128 stands for zero in the data rows.
Here are some points, each followed by its number:
[152, 115, 157, 52, 125, 89, 106, 127, 84, 121, 125, 134, 194, 82, 126, 67, 126, 152, 138, 151, 93, 172, 117, 176, 165, 90, 143, 55, 136, 155, 72, 23] 0
[132, 154, 166, 172, 126, 126, 134, 128, 148, 97, 78, 99, 98, 159, 106, 140, 102, 136, 152, 131, 141, 119, 89, 110, 144, 128, 177, 159, 152, 94, 132, 169] 1
[155, 81, 92, 148, 143, 130, 97, 167, 90, 154, 129, 141, 118, 174, 120, 174, 152, 110, 143, 167, 118, 116, 171, 88, 112, 130, 80, 144, 153, 160, 177, 169] 2
[106, 124, 68, 148, 163, 161, 95, 168, 117, 126, 147, 137, 92, 183, 128, 187, 143, 128, 128, 130, 157, 73, 167, 54, 122, 162, 103, 209, 162, 138, 180, 206] 3
[123, 115, 108, 169, 91, 124, 165, 75, 190, 159, 159, 124, 126, 87, 168, 98, 130, 159, 84, 74, 165, 132, 159, 151, 97, 128, 98, 110, 65, 145, 115, 131] 4
[116, 106, 188, 168, 82, 140, 149, 109, 101, 168, 116, 56, 183, 105, 107, 93, 132, 88, 181, 136, 80, 155, 97, 114, 231, 82, 112, 137, 115, 112, 113, 101] 5
[98, 117, 56, 194, 102, 176, 117, 166, 168, 135, 190, 100, 106, 104, 158, 150, 186, 61, 144, 69, 193, 85, 129, 72, 126, 190, 86, 191, 118, 125, 158, 173] 6
[58, 162, 83, 92, 141, 160, 87, 139, 146, 121, 144, 141, 149, 109, 163, 144, 116, 135, 94, 64, 150, 157, 77, 165, 119, 138, 140, 137, 101, 116, 119, 96] 7
[206, 127, 224, 116, 140, 70, 144, 84, 134, 126, 45, 158, 129, 184, 62, 124, 65, 170, 132, 195, 78, 186, 111, 192, 97, 70, 169, 55, 141, 120, 117, 93] 8
[168, 75, 168, 86, 94, 93, 174, 130, 108, 186, 163, 113, 159, 110, 146, 93, 213, 132, 132, 175, 84, 106, 216, 101, 160, 77, 100, 74, 156, 184, 117, 106] 9
[143, 115, 148, 110, 121, 91, 137, 106, 146, 155, 108, 118, 155, 108, 130, 82, 124, 129, 122, 126, 97, 180, 127, 206, 106, 85, 122, 65, 104, 127, 116, 81] 10
Which five points above are nearest to each new point? Their numbers follow each, nearest first.
[127, 103, 207, 166, 84, 131, 164, 117, 99, 169, 115, 57, 176, 106, 108, 99, 157, 97, 182, 137, 81, 138, 123, 101, 233, 72, 127, 130, 128, 124, 118, 102] 5 9 10 1 0
[166, 158, 157, 162, 132, 119, 117, 123, 162, 83, 77, 135, 102, 158, 86, 150, 92, 153, 155, 129, 165, 131, 84, 125, 123, 151, 191, 146, 152, 110, 123, 145] 1 7 8 2 10
[136, 154, 153, 159, 134, 124, 128, 124, 149, 91, 78, 125, 100, 145, 113, 137, 97, 142, 138, 117, 146, 137, 80, 146, 108, 135, 176, 136, 131, 96, 128, 147] 1 7 10 4 8
[54, 131, 161, 117, 100, 144, 176, 129, 78, 145, 121, 15, 163, 80, 161, 43, 189, 132, 165, 131, 69, 96, 130, 104, 255, 103, 159, 153, 137, 102, 84, 147] 5 9 1 0 10
[111, 130, 122, 118, 121, 112, 143, 115, 128, 168, 127, 144, 124, 110, 144, 111, 143, 98, 117, 120, 97, 181, 113, 199, 67, 107, 102, 71, 95, 122, 147, 131] 10 4 7 0 2
[141, 143, 192, 96, 127, 118, 149, 130, 204, 129, 148, 98, 152, 107, 120, 130, 141, 162, 121, 97, 145, 71, 182, 67, 157, 114, 159, 150, 171, 131, 123, 99] 1 9 4 10 7
[124, 103, 150, 120, 98, 111, 191, 142, 94, 156, 144, 79, 115, 105, 161, 80, 213, 97, 149, 170, 85, 91, 174, 109, 157, 108, 124, 106, 149, 131, 125, 173] 9 5 2 10 1
[78, 124, 90, 131, 125, 167, 118, 137, 113, 140, 144, 127, 128, 146, 148, 162, 131, 125, 113, 117, 131, 134, 112, 117, 145, 130, 117, 160, 108, 123, 136, 140] 7 2 3 1 6
[169, 88, 93, 102, 131, 116, 86, 175, 101, 124, 170, 135, 154, 109, 139, 119, 174, 112, 151, 149, 145, 112, 161, 102, 143, 138, 98, 115, 161, 178, 119, 94] 2 9 0 10 3
[124, 133, 199, 180, 108, 147, 142, 91, 176, 171, 108, 130, 139, 165, 80, 200, 80, 109, 122, 106, 117, 160, 111, 105, 126, 87, 117, 153, 109, 107, 173, 122] 1 5 10 2 4
[96, 131, 119, 110, 110, 118, 158, 112, 143, 186, 131, 137, 123, 119, 147, 111, 154, 93, 104, 115, 87, 174, 121, 198, 62, 105, 97, 78, 93, 113, 151, 138] 10 4 7 2 9
[99, 103, 106, 165, 108, 155, 131, 114, 47, 129, 106, 109, 128, 148, 128, 133, 91, 98, 135, 173, 93, 182, 80, 159, 170, 120, 108, 128, 81, 98, 109, 133] 5 1 10 7 2
[127, 149, 196, 159, 116, 147, 121, 96, 129, 114, 95, 130, 158, 139, 85, 163, 66, 146, 149, 117, 130, 159, 62, 112, 178, 104, 165, 152, 116, 111, 114, 93] 1 5 7 10 8
[171, 63, 164, 87, 94, 103, 178, 128, 104, 195, 174, 111, 166, 108, 150, 103, 224, 127, 132, 173, 80, 104, 221, 95, 176, 72, 93, 86, 150, 195, 123, 104] 9 2 10 5 0
[212, 121, 220, 124, 142, 67, 152, 91, 106, 124, 34, 166, 118, 187, 57, 127, 79, 158, 135, 201, 70, 188, 116, 198, 85, 79, 171, 44, 134, 123, 121, 98] 8 10 0 1 5
[141, 88, 84, 168, 119, 151, 117, 135, 51, 113, 150, 129, 129, 123, 134, 128, 130, 92, 154, 161, 133, 127, 126, 106, 164, 147, 84, 145, 108, 144, 122, 138] 2 3 5 1 6
[138, 158, 160, 169, 129, 125, 126, 121, 161, 98, 79, 128, 98, 160, 98, 146, 94, 143, 145, 117, 153, 142, 75, 139, 112, 133, 177, 145, 137, 99, 133, 151] 1 7 10 8 2
[126, 158, 109, 153, 101, 135, 169, 106, 98, 92, 129, 155, 77, 110, 142, 107, 150, 126, 128, 137, 155, 105, 96, 123, 118, 175, 158, 130, 108, 120, 102, 178] 1 4 7 6 2
[66, 176, 56, 22, 208, 152, 38, 188, 134, 59, 144, 127, 160, 106, 156, 128, 93, 204, 102, 76, 168, 84, 125, 110, 157, 184, 177, 185, 172, 127, 95, 87] 7 3 1 0 6
[127, 115, 100, 146, 120, 135, 105, 122, 160, 173, 160, 142, 151, 115, 123, 134, 136, 109, 122, 88, 143, 143, 145, 127, 105, 127, 72, 132, 108, 151, 157, 112] 4 7 2 10 6
[82, 84, 103, 121, 102, 144, 145, 155, 98, 196, 164, 83, 149, 115, 170, 141, 173, 80, 119, 140, 82, 125, 173, 103, 142, 102, 66, 129, 116, 128, 158, 160] 2 9 5 6 4
[207, 122, 89, 105, 131, 104, 161, 135, 121, 22, 183, 163, 95, 56, 174, 56, 131, 150, 126, 144, 199, 33, 167, 92, 90, 212, 138, 101, 138, 155, 63, 108] 4 1 6 9 2
